In the data rows, 50 means zero.
Some points:
50|67|58|36|69|42|34|54|48|50|46|72|47|47|63|48|44|56|44|45|46|60|40|55|33|36|45|48|33|44|56|69|47|48|31|58|44|58|47|48|52|27|40|40|45|53|54|41|26|46|67|44|54|38|44|59|53|45|47|65|53|46|39
48|37|58|55|56|42|48|36|38|56|42|42|56|47|64|36|23|57|56|59|37|59|68|31|58|54|51|60|46|42|58|25|49|54|63|55|46|52|51|59|64|54|51|52|61|51|53|54|50|58|61|62|52|58|48|51|42|52|64|38|41|52|43
60|45|54|56|51|52|60|60|41|42|48|26|45|41|60|51|57|49|58|54|67|52|49|29|41|63|53|55|51|50|51|39|49|44|41|43|40|54|34|59|51|72|47|49|70|42|52|26|46|55|39|57|55|49|42|48|21|46|38|57|44|67|56
52|50|66|40|42|50|61|53|68|54|52|48|54|75|52|68|44|50|55|56|43|51|49|66|69|49|44|51|49|39|34|53|53|47|76|49|42|49|61|40|51|48|32|53|29|56|47|52|49|43|62|41|62|41|41|29|33|39|28|47|56|41|36
47|56|37|43|39|35|58|57|41|58|64|56|42|71|49|48|54|37|48|34|47|31|47|44|43|40|52|54|68|52|49|47|46|53|31|57|52|47|35|57|54|39|44|51|51|49|34|45|59|60|34|37|42|69|53|64|37|60|46|38|43|34|27
29|56|60|28|29|68|50|31|50|59|58|41|44|49|43|40|55|39|61|54|75|50|40|57|51|41|49|51|39|43|44|48|57|48|53|71|52|57|34|32|60|51|41|30|36|60|35|52|55|52|62|56|61|41|31|58|55|46|57|54|43|50|59
45|53|52|64|53|65|68|43|45|58|43|48|58|63|60|55|56|62|79|38|58|44|48|47|39|46|49|42|52|36|53|47|56|57|47|41|57|52|59|72|36|47|53|32|42|22|71|71|61|67|42|58|51|60|52|27|63|46|53|61|55|47|48
55|63|62|47|54|49|39|48|53|40|52|60|59|62|53|55|44|54|48|56|43|52|47|73|60|56|50|52|45|62|46|54|49|68|48|64|47|45|56|29|43|37|76|36|57|35|56|52|56|42|58|32|59|50|47|75|37|32|54|55|42|35|74
40|49|30|37|35|48|43|69|33|29|48|52|57|58|38|42|48|48|39|28|64|50|38|46|55|51|51|64|50|48|65|54|26|73|46|44|39|31|51|53|52|32|41|51|44|29|49|36|51|54|51|51|36|38|66|45|45|63|46|37|55|50|39
47|48|44|52|49|53|34|52|66|34|45|55|46|41|45|41|42|55|53|66|67|64|44|54|66|37|35|35|51|54|32|30|43|43|43|58|53|53|25|53|28|41|34|44|45|64|49|48|41|52|48|46|73|37|36|46|68|56|50|46|50|56|48
50|56|59|36|64|45|49|58|47|62|54|62|44|59|34|72|62|67|47|54|55|52|55|48|59|50|54|53|63|60|44|52|32|42|61|61|61|47|48|37|59|50|32|58|63|30|49|62|46|33|52|68|52|44|47|69|75|55|70|59|52|54|57
43|50|52|64|52|51|60|49|52|70|47|61|58|37|55|48|34|78|68|38|61|41|55|54|48|46|61|56|55|63|70|56|49|29|50|31|57|51|29|61|49|54|51|46|57|56|62|54|57|43|51|40|43|45|48|50|61|45|40|37|62|39|57
60|52|39|51|28|62|48|32|55|65|34|53|63|46|55|42|38|30|66|53|40|31|51|43|48|69|61|40|66|47|41|57|46|52|44|48|41|62|65|48|64|48|55|59|43|60|60|58|45|56|29|54|62|38|58|59|48|51|38|47|36|65|41
55|52|52|63|51|65|44|58|35|46|67|49|75|48|39|50|68|61|60|46|52|57|49|46|56|36|44|45|27|39|41|54|50|46|29|43|45|57|49|56|43|51|66|78|40|53|32|62|35|48|41|55|51|51|52|66|38|51|58|41|51|51|46
54|48|57|51|43|31|45|29|48|53|46|29|44|35|51|57|61|64|47|73|36|53|46|34|55|30|64|44|64|49|56|61|45|62|39|46|72|36|43|41|70|50|55|52|56|39|55|60|62|65|48|42|46|49|39|44|54|49|25|59|66|53|57
58|44|49|53|38|68|36|54|54|72|57|45|36|55|76|45|43|40|51|59|58|63|50|50|62|68|54|34|47|46|52|43|63|59|58|54|49|66|68|61|72|61|59|59|37|56|56|24|29|48|41|68|53|49|53|55|64|75|37|51|45|50|66
57|48|45|52|62|35|45|43|25|54|45|68|42|49|29|54|60|45|51|51|30|40|28|53|53|59|37|56|41|69|43|44|53|68|61|46|59|31|55|43|51|57|27|60|51|48|44|46|41|52|46|44|28|63|25|48|54|54|49|44|50|33|64
39|54|56|50|46|57|34|51|51|52|43|51|50|65|47|56|61|53|33|67|54|53|47|59|37|54|45|62|59|65|44|40|47|32|54|54|56|40|57|45|27|44|56|47|30|56|58|42|62|45|73|29|44|59|53|51|35|68|47|68|53|55|33
53|53|40|54|56|47|60|40|58|62|51|32|48|58|49|41|40|42|36|35|26|43|47|34|67|35|33|51|64|61|40|38|58|38|53|49|33|46|57|55|33|41|62|27|40|58|39|51|54|31|60|50|43|38|57|58|64|47|44|68|46|51|64
67|60|54|26|44|56|41|53|49|36|47|43|39|32|66|59|43|44|37|48|41|40|54|49|37|49|61|44|22|51|53|45|53|58|63|37|52|56|31|46|45|58|64|57|65|45|49|59|55|68|56|55|49|49|77|38|57|59|43|55|39|56|39
23|36|44|55|63|43|51|34|41|47|28|38|38|59|56|70|55|59|52|32|45|69|53|54|53|45|52|37|39|58|47|48|50|49|43|48|64|45|51|41|44|69|51|67|73|53|53|50|62|54|43|55|39|52|50|46|51|31|50|64|65|43|36
78|57|34|47|59|37|54|54|43|32|55|56|32|47|40|43|69|46|76|43|60|53|50|57|50|57|53|59|50|61|48|48|35|52|66|45|58|45|77|36|39|49|51|35|57|59|38|47|42|53|56|51|46|51|45|64|46|66|52|49|77|36|51
63|28|48|61|54|46|58|47|61|54|39|48|31|50|60|49|48|60|20|46|57|36|59|49|47|48|49|26|41|52|61|54|32|38|37|51|55|48|57|52|48|57|42|42|50|45|39|69|58|50|48|64|43|63|45|40|29|29|54|36|51|58|60
24|77|51|65|62|53|61|63|53|45|62|45|49|39|53|47|55|54|42|48|32|42|47|56|39|62|58|69|61|26|44|26|52|63|51|48|57|34|60|65|48|45|35|43|47|55|48|40|43|43|48|39|42|53|64|48|48|55|66|42|49|55|47
52|39|43|73|31|56|69|55|47|43|45|61|45|56|53|46|50|48|39|78|40|52|64|58|26|54|68|50|36|45|51|42|52|53|49|42|51|46|39|65|41|46|42|50|51|49|60|65|55|22|47|51|49|42|48|52|68|37|40|52|59|36|48
63|29|53|53|48|51|27|59|65|49|55|46|65|66|33|31|55|43|57|32|42|62|58|38|56|59|42|57|41|24|51|66|57|37|43|53|48|53|41|44|60|60|43|41|52|72|60|44|54|47|41|42|54|47|67|53|55|49|57|72|32|67|72
38|44|39|43|80|39|56|36|64|51|39|50|69|56|52|62|51|43|33|54|64|49|50|60|33|49|72|47|52|46|51|41|43|67|54|29|55|53|44|42|39|55|66|53|49|62|58|44|71|45|46|52|64|61|46|35|57|62|46|30|57|52|49
68|56|72|46|52|46|50|38|42|45|73|62|60|36|50|45|43|52|47|47|58|70|45|40|43|55|55|60|40|68|26|61|59|29|40|65|34|48|59|56|55|55|44|53|55|61|44|38|62|58|50|49|62|31|60|45|59|39|72|56|44|58|56
52|50|40|45|50|57|52|68|35|52|61|37|54|46|52|49|33|41|47|51|52|54|74|66|72|50|36|58|77|37|48|74|73|53|30|50|30|58|47|48|49|66|69|63|49|58|51|64|51|53|58|49|37|43|53|45|51|59|59|45|53|59|48
54|60|42|52|44|43|52|54|54|33|43|45|60|50|45|54|65|43|43|41|56|36|27|64|53|57|41|64|59|58|61|60|41|47|55|51|52|61|51|67|67|52|60|43|58|42|42|66|32|41|60|36|43|75|58|47|52|54|55|49|49|43|38
37|40|72|57|66|51|53|61|55|58|60|50|49|43|44|27|43|37|53|59|50|34|65|47|55|62|59|49|55|58|63|58|59|48|63|61|54|65|64|47|49|43|53|60|52|36|53|51|42|58|32|67|55|53|48|43|38|53|36|60|37|55|45
46|41|35|55|33|43|50|59|58|38|59|57|63|24|41|66|47|64|58|51|34|56|63|39|38|58|26|40|56|46|55|64|66|51|57|58|44|61|48|46|43|56|55|64|40|43|27|30|43|37|60|55|56|65|54|50|51|45|63|41|47|53|51
43|51|54|41|49|64|60|53|73|50|42|59|28|39|44|54|57|31|47|52|61|52|45|47|48|24|46|35|50|53|73|50|61|41|69|38|50|45|57|47|64|33|51|52|56|56|71|44|56|72|41|49|43|44|42|45|43|34|67|26|49|51|58
Along one direction, these points spread out more than along any other. Take the direction at right angles to it along which they spread out most. Then take the direction at right angles to both along which they spread out most. Go by this last direction. For each point below, how far along it does it lie, from 0 to 99? The average is 50, and the first point in the table lies past the average. One standard deviation of the points above along it is 16.
52|50|66|40|42|50|61|53|68|54|52|48|54|75|52|68|44|50|55|56|43|51|49|66|69|49|44|51|49|39|34|53|53|47|76|49|42|49|61|40|51|48|32|53|29|56|47|52|49|43|62|41|62|41|41|29|33|39|28|47|56|41|36 66
58|44|49|53|38|68|36|54|54|72|57|45|36|55|76|45|43|40|51|59|58|63|50|50|62|68|54|34|47|46|52|43|63|59|58|54|49|66|68|61|72|61|59|59|37|56|56|24|29|48|41|68|53|49|53|55|64|75|37|51|45|50|66 45
52|50|40|45|50|57|52|68|35|52|61|37|54|46|52|49|33|41|47|51|52|54|74|66|72|50|36|58|77|37|48|74|73|53|30|50|30|58|47|48|49|66|69|63|49|58|51|64|51|53|58|49|37|43|53|45|51|59|59|45|53|59|48 27
43|51|54|41|49|64|60|53|73|50|42|59|28|39|44|54|57|31|47|52|61|52|45|47|48|24|46|35|50|53|73|50|61|41|69|38|50|45|57|47|64|33|51|52|56|56|71|44|56|72|41|49|43|44|42|45|43|34|67|26|49|51|58 66
39|54|56|50|46|57|34|51|51|52|43|51|50|65|47|56|61|53|33|67|54|53|47|59|37|54|45|62|59|65|44|40|47|32|54|54|56|40|57|45|27|44|56|47|30|56|58|42|62|45|73|29|44|59|53|51|35|68|47|68|53|55|33 56
23|36|44|55|63|43|51|34|41|47|28|38|38|59|56|70|55|59|52|32|45|69|53|54|53|45|52|37|39|58|47|48|50|49|43|48|64|45|51|41|44|69|51|67|73|53|53|50|62|54|43|55|39|52|50|46|51|31|50|64|65|43|36 65
52|39|43|73|31|56|69|55|47|43|45|61|45|56|53|46|50|48|39|78|40|52|64|58|26|54|68|50|36|45|51|42|52|53|49|42|51|46|39|65|41|46|42|50|51|49|60|65|55|22|47|51|49|42|48|52|68|37|40|52|59|36|48 57
24|77|51|65|62|53|61|63|53|45|62|45|49|39|53|47|55|54|42|48|32|42|47|56|39|62|58|69|61|26|44|26|52|63|51|48|57|34|60|65|48|45|35|43|47|55|48|40|43|43|48|39|42|53|64|48|48|55|66|42|49|55|47 26
63|28|48|61|54|46|58|47|61|54|39|48|31|50|60|49|48|60|20|46|57|36|59|49|47|48|49|26|41|52|61|54|32|38|37|51|55|48|57|52|48|57|42|42|50|45|39|69|58|50|48|64|43|63|45|40|29|29|54|36|51|58|60 58
53|53|40|54|56|47|60|40|58|62|51|32|48|58|49|41|40|42|36|35|26|43|47|34|67|35|33|51|64|61|40|38|58|38|53|49|33|46|57|55|33|41|62|27|40|58|39|51|54|31|60|50|43|38|57|58|64|47|44|68|46|51|64 55
45|53|52|64|53|65|68|43|45|58|43|48|58|63|60|55|56|62|79|38|58|44|48|47|39|46|49|42|52|36|53|47|56|57|47|41|57|52|59|72|36|47|53|32|42|22|71|71|61|67|42|58|51|60|52|27|63|46|53|61|55|47|48 49
